Each row has a name. Each piece below is followed by the name of the row it came from, unless a question asks for something else. Each question is about the rows just above it.

D: [ 11  13 -45  32 -15  -8  18  10   5  -8 -53  18   0   3 -31   5  19]
L: [ 10   5   3   0  18  32 -45  13 -53   5  19  -8 -16  18  11  -8 -31]
M: [-53 -31  13  -9   0  18  32 -16 -45   3  10   5  18  -8  19   5  11]
[ 19  11  13 -45  32 -15  -8  18  10   5  -8 -53  18   0   3 -31   5] is which row reordered?
D
Put [-53 -45 -31 -15  -8  -8   0   3   5   5  10  11  13  18  18  19  32] back in order: which row is it?
D
[-31  -8  -8  18  13   5  19  11 -45  18   0 -53   3 -16   5  32  10] is which row reordered?
L
Which row holds these entries in another order? [ 19   5 -31   3   0  18 -53  -8   5  10  18  -8 -15  32 -45  13  11]
D
Which row holds these entries in another order? [ 11 -31  19  32  13   3 -16   5  -8   0 -53   5  18 -45  10  -9  18]
M
[ -8  10  19  32 -16 -31 -45   5  18   3   0  11 -53   5  18  13  -8] is which row reordered?
L
Which row holds these entries in another order? [-53 -45 -31 -16  -8  -8   0   3   5   5  10  11  13  18  18  19  32]
L

K: [  3  54   0 -22]
E: [ -6 -13  19 -36]
A: [  2  55  -5 -22]
R: [-22  55   0   3]
F: [  2  56  -7 -19]
P: [ -6 -44 -10  24]
C: [ -5 -42 -10  29]
Which row holds these entries in another order? [  0 -22   3  54]
K
Which row holds these entries in another order? [-22   0   3  54]
K

J: [51 42 30 27 19]
H: [19  3  7  5  7]
U: [21  6 25 28  9]
V: [26 27 24 32 31]
G: [42 39 32 17 27]
X: [42 39 32 17 36]
S: [21 25  8 28  6]
Put [21 25  6 28  9] back in order: which row is it?
U
[ 7  5  7  3 19] is which row reordered?
H

denu: [-53  19 -40 -16  21   0]
kan: [-28 -15 -15   2  51  -2]
Ribo: [ 17 -40 -18 -39  -3  37]
vodu: [-10   1 -19  50   1 -16]
dugar: [ -3 -39 -18 -39  17  36]
Val: [-30  44 -34 -17  13  -3]
Movo: [ -3 -39 -18  17  36 -39]
mogek: [  1  49 -16 -10 -19   1]
tif: [ -3  52 -20 -11 -12   0]
Maf: [-15  51 -14 -28  -2   2]
gitis: [-39  37 -39 -18  17  -3]
[  1 -16 -10   1 -19  50] is which row reordered?
vodu
[-39 -39 -18  -3  17  37] is which row reordered?
gitis
Which row holds these entries in another order? [-28  -2   2 -15  51 -14]
Maf
Put [-39  17  37  -3 -39 -18] back in order: which row is it?
gitis
Which row holds these entries in another order? [  1   1 -10  49 -19 -16]
mogek
Which row holds these entries in another order? [ 19   0 -40 -53 -16  21]
denu
Which row holds these entries in another order? [ -3  17 -18 -39  37 -39]
gitis

fid: [ 16   0  -3  10   1   2   8   3  -1  10  19 -11   3  -5  13 -10 -51  30
   1  11  -1]
Napuv: [ 15   0  -8   6   3  -2  11   6   1   7  23 -13  -2  -3   9  -7 -40  29
   2  11  -2]
kego: [-17 -12  -4   6   1  -3  11  -4  -3  -1   3  -3   1  13  -1   2  -4   0
  -1  16  -1]
lakof: [ -9   3   2   5   2  -3   3 -10   6   1  14   3   1  -3   1  -2  -7   8
  -3  -2  -6]
konul: [ 16   0  -3  10   1   2   8   3  -1  10  19 -11   3  -3 -13   2  -2   9
   8  12   8]
Vev: [ -4  -3   0  11  -1  -2  -3 -17   3  -4  16  13   6 -12   1  -4  -3   1
  -1   2  -1]
posor: [-32   4  11  16  -3 -10   6 -29  12  -4  17  21   2  -6  -1 -14   9   3
 -18 -10  -7]
Bemo: [ 16  -7  -1   3  -4  -2   1  -1   4   6  -1  22   1  -4 -15  18   8 -10
   3   9  10]
[ -1   2  -1  -4  -3   0  11  -1  -2  -3 -17   3  -4  16  13   6 -12   1
  -4  -3   1] is which row reordered?
Vev
[ -6  -2  -3   8  -7  -2   1  -3   1   3  14   1   6 -10   3  -3   2   5
   2   3  -9] is which row reordered?
lakof
[ -1   3  -3  13   2  -2  -4   1  16  -1 -12  -4   1   6  -3  11  -3   0
 -17  -1  -4] is which row reordered?
Vev
[ 10   9   3 -10   8  18 -15  -4   1  22  -1   6   4  -1   1  -2  -4   3
  -1  -7  16] is which row reordered?
Bemo
Which row holds these entries in another order? [  1  -1   2  -1  -4  -3   0  11  -1  -2  -3 -17   3  -4  16  13   6 -12
   1  -4  -3]
Vev
Which row holds these entries in another order? [ 22   1  -4 -15  18   8 -10   3   9  10  16  -7  -1   3  -4  -2   1  -1
   4   6  -1]
Bemo

Y: [ 20  22 -21   6  21  11]
N: [-61 -60 -25 -15 -16 -16]
B: [-16 -15 -61 -25 -59 -16]
T: [-21  19  22   6  11  21]
W: [-25 -16 -14 -16 -61 -60]
Which row holds these entries in another order? [-60 -25 -15 -16 -16 -61]
N
[-60 -25 -16 -14 -16 -61] is which row reordered?
W
Which row holds these entries in another order? [-21   6  11  20  21  22]
Y
[-14 -16 -61 -60 -25 -16] is which row reordered?
W
[  6  11  22  19 -21  21] is which row reordered?
T
[-16 -61 -60 -25 -15 -16] is which row reordered?
N

